Each path below is one point turned by a fixed rotation once a step. After each direction that follows a path, write how fast that rotation turns it, in degrees per step (0 if it stays still).
Each turn is a multiple of 5 degrees from 10 to 175, or 0.
Each row of a path follows its step; steps can be skipped.

step 0: [ 19.9  -9.2  -6.5  39.7  25.6  -2.6  -7.5 -11.4   8.9  18.4  36.1 -17.2
   6.2  21.8  -9.9   7.9  21.5  11.5  -7.6 -12.3  -3.6  33.2   9.5  14.5
 -12.7 -13.5  26.6  -3.2 -20.9 -33.6  -6.7 -22.7 -21.1 -34.8  34.2  -0.5
 -28.7 -19.0 -22.9 -15.2  12.7 -17.9   1.2  15.5  34.9  -0.5   1.6]
step 1: [ -7.4  13.1 -18.4  38.5  25.0  -0.1   4.0  -0.9  11.4   5.7  18.4 -15.1
  22.4  -6.1  34.9 -11.5  18.6  -8.0 -21.1 -11.2  45.0   7.0   0.7 -27.5
 -32.4   3.0   9.0 -17.7 -25.8  -1.1   5.5 -29.5  -0.8   1.2  39.6   1.6
 -26.0  -4.2  24.2 -16.8   3.6 -28.6  -2.8 -13.6  -6.1 -32.1  21.3]
step 2: [  6.9   5.2   5.6  15.1  55.7 -17.2 -19.8  -6.4  16.2  -5.5   6.9 -22.9
   9.6  12.9   1.5  23.7   0.1   9.1 -28.6  -9.4  -7.6  -7.2  -1.9 -21.3
 -24.4  21.5  15.5  -2.5 -14.7  -7.7  -6.4  -1.3  53.1  20.2  40.5 -20.9
 -29.8  11.0  -4.9 -29.0   4.1  21.3   9.7 -23.6  24.1  -5.9   1.0]
step 3: [ -3.0  26.0  -4.0  30.6  13.4 -18.0   7.9 -20.9  -7.2  16.5  19.6 -30.4
  31.5  28.8 -21.8  -9.0  15.5  -5.9  12.2 -10.8   7.0   5.2  -7.4 -11.5
 -18.7 -23.4  37.1  -9.8  -2.8 -26.1  16.6 -11.6  14.2 -12.5   4.1 -40.4
 -25.9  -4.6 -38.3 -34.7  19.5   1.9  30.5  12.3  11.1   1.3   6.2]
step 4: [ 11.3  23.7 -25.9  21.0  34.3 -18.5 -11.8 -14.9 -13.9   3.9  22.6 -28.3
  -0.1   8.7   0.2 -27.0  15.1 -21.9  10.0 -10.7  37.8   1.5   1.7   5.3
   0.5  -0.7  21.5   4.5 -36.6 -21.3 -19.1 -18.6  20.8  14.6   1.1  11.9
 -17.7 -37.9  15.4 -24.6  -4.9 -36.0  13.0 -28.9   4.3  -1.6  27.0]
step 5: [ 29.2  -9.5   2.5  15.4  31.7  -6.4 -22.5 -22.6  29.6 -14.1  47.6  -8.9
  -4.7  27.0 -11.1  28.6  20.7   9.1 -15.1   8.7  21.5 -25.8  21.1   5.9
 -28.9   2.2   4.8  -8.7  -5.9 -30.4  15.0  25.4   7.8  23.1  28.6 -13.5
 -21.8 -13.7   5.8 -25.2  -7.5 -14.6  -1.5 -10.8  18.3 -17.4  22.4]
step 6: [-20.0   6.9 -34.0  14.3  28.4   6.3 -24.4  -5.1  14.3  13.3  -0.8   4.8
  40.4  42.2   1.4   2.0  20.7 -23.3 -15.0 -15.1  17.5 -22.3 -36.2   3.8
 -42.2 -14.1  19.5 -19.1 -10.7 -26.8  16.9 -13.4   0.0  10.2  18.7 -26.6
 -13.4   4.0 -27.8 -10.7  10.0  -8.0  -9.6   4.9  10.3   9.6  25.4]
step 7: [ 12.4  17.4 -10.6  27.2  29.1 -12.5   2.7  -9.1   0.2  45.5  25.3 -35.2
  19.9  12.8 -22.6  12.4  13.3 -23.8 -19.4 -29.1  20.9 -14.0 -22.9  -4.0
  -8.4  26.4  16.6   2.6 -17.5 -17.8 -23.8 -15.0   6.9  26.2  15.9  40.0
  -4.9  -7.2 -11.3 -24.5  16.0 -12.1   4.0 -14.5  14.7  13.5 -16.5]
step 8: [ 14.9   6.0  11.6   5.2 -14.6 -36.4  -9.5 -26.3   4.4  25.0  31.1 -18.4
  20.4   8.7 -12.5  23.7  -5.7  -9.7   3.9 -35.1  32.8   1.9  20.6   5.9
 -42.6   1.9  16.1  16.9  -4.6 -33.0   9.0  -4.4  -0.4  -2.9  32.8 -18.6
 -35.2  -6.8   8.8 -11.2 -10.3 -12.4  -6.1 -18.4  30.7 -32.1   4.2]
step 9: [-10.7 -15.8 -11.1  23.5  41.9   5.1 -14.4  -5.3  -1.7  15.2   3.7 -13.1
  12.9  38.7  14.1  23.1  -0.9 -35.2   2.0  -1.3   8.1  33.6  -1.1  15.9
 -42.4  -2.7  -9.3  -3.0 -48.2 -34.6 -12.2 -12.5  15.7 -18.7  27.8 -23.2
 -11.7   5.9   0.7 -17.2  -1.9 -19.1   5.5  -2.3   0.7  -1.0  30.1]
step 10: [ 26.5  19.1   6.1  22.9  37.0 -31.0  11.6  12.8  19.8  27.3  26.0 -19.4
   3.8  18.2 -16.7   4.7  30.9  -5.7 -34.9 -10.9   3.5   9.2  -5.6 -11.2
 -37.2  12.3  19.4 -34.7 -39.2  10.1  12.1  -1.1   0.6  20.5  22.4   6.0
 -12.0  13.6   4.8  -8.4  14.3 -23.3  33.0   5.0  -6.0   1.5  11.0]
[  7.3 -10.6  -2.8   1.2 -12.5   4.4   0.9 -12.8  -4.3  -2.7   5.7 -10.7
  -8.6  -5.7   5.4  -0.8  -7.6  -1.0   2.5  -0.7   4.9   4.8   9.3  15.6
  -1.6  -1.2   1.9   7.9  -6.4   4.2   1.8  -6.0   2.3  -0.3  -0.1  -3.1
  -4.0  -8.1  -4.1   3.8   8.1  -6.5   0.7   0.6  -0.4   6.6   4.6]
85
[  6.2   3.2  10.8   1.8 -10.6   4.5   6.7   1.0   8.3  -8.0   4.0  -5.8
  -1.3   5.2  -5.5   6.9   2.3  -7.5  10.6   8.2   9.4  -4.4   0.1 -11.6
   1.2   1.8  -0.5  -0.2  -6.0   2.1   4.8  -5.5 -11.6   4.0   5.1   0.2
   0.5   2.1   3.1  -6.8   6.3   7.9   2.9  13.0  -1.5  -0.1  -1.4]
155
[  8.0  -8.2  -1.3  -3.4   8.4   9.0  -3.9   3.5   1.9   2.0   0.8  -6.5
   8.3   0.9  -3.8   5.1  -2.5   1.2   6.8  16.5  -5.7   3.1   0.8   1.1
   4.3  10.4  -1.9   1.8  -2.9   1.5  -8.7   7.7   4.0  -9.5   2.0   9.4
   5.6  -4.1 -11.5  -9.3   7.0  -3.0  -2.3  -4.6   2.5  -5.0  -4.4]
155
[  4.7   4.0   7.9   7.2  -2.0   1.1  -3.1   9.4  -0.9   0.9   3.3  -7.1
   7.7  -7.3   2.8   0.1  -6.8   7.7  -0.9  -4.8   5.6  -2.4  -9.0  -2.6
   4.1  13.1  -1.8   0.4  -2.0   7.6   0.6   4.9  -2.1   8.3  -6.3  10.9
 -11.0  -5.2   3.5   3.8  -7.7 -10.6   6.5  -1.9  -9.4   0.8   7.1]
120
[  2.3   3.2 -16.8  -8.8  -1.0  -0.4  -3.9  -2.2  -9.6   3.6   5.3   1.7
   1.9  10.8  11.4   5.3  -4.0   0.5   2.0   5.4  -0.1   2.6   0.5   2.8
  10.5   4.9   6.6  -3.5   9.1  -5.5   7.0   2.3   0.2  13.6  -0.5   3.5
  -3.2  -5.2   5.0  -3.1   3.2   8.8   6.9   7.4  -2.4  -6.1   1.2]
35
[  0.7  -1.5  -0.2   3.3  -1.8   8.7  -0.5  -2.1   2.9  13.9   2.4  10.8
   0.4  -2.1   2.9  12.9   1.6   1.5   0.5  -4.2   8.3  -1.7  -6.9   5.4
  -1.9   9.7   4.7   8.6   4.1  -7.7  -0.3  -8.1  -6.4  -2.2   4.5   8.7
   1.9   3.9  -2.2  10.5  -3.2   0.4 -16.7   5.5   4.8   1.4  -2.9]
45
[  7.3   3.6  -3.5  -5.7   1.1   6.1  -6.9   2.9   2.4  -7.1   7.6   8.4
  -2.1   3.9   1.7   1.6  15.4   5.1  -1.5  -1.8   8.6   4.9  -1.3   9.3
  -1.6  -7.5  10.8   0.5 -13.4   7.2  -2.1  13.2  -2.6  -6.7  -9.4   2.5
  -0.3   2.8   3.4  -2.4  -5.5   2.4   0.7   2.9  -4.4   5.0  -4.1]
65
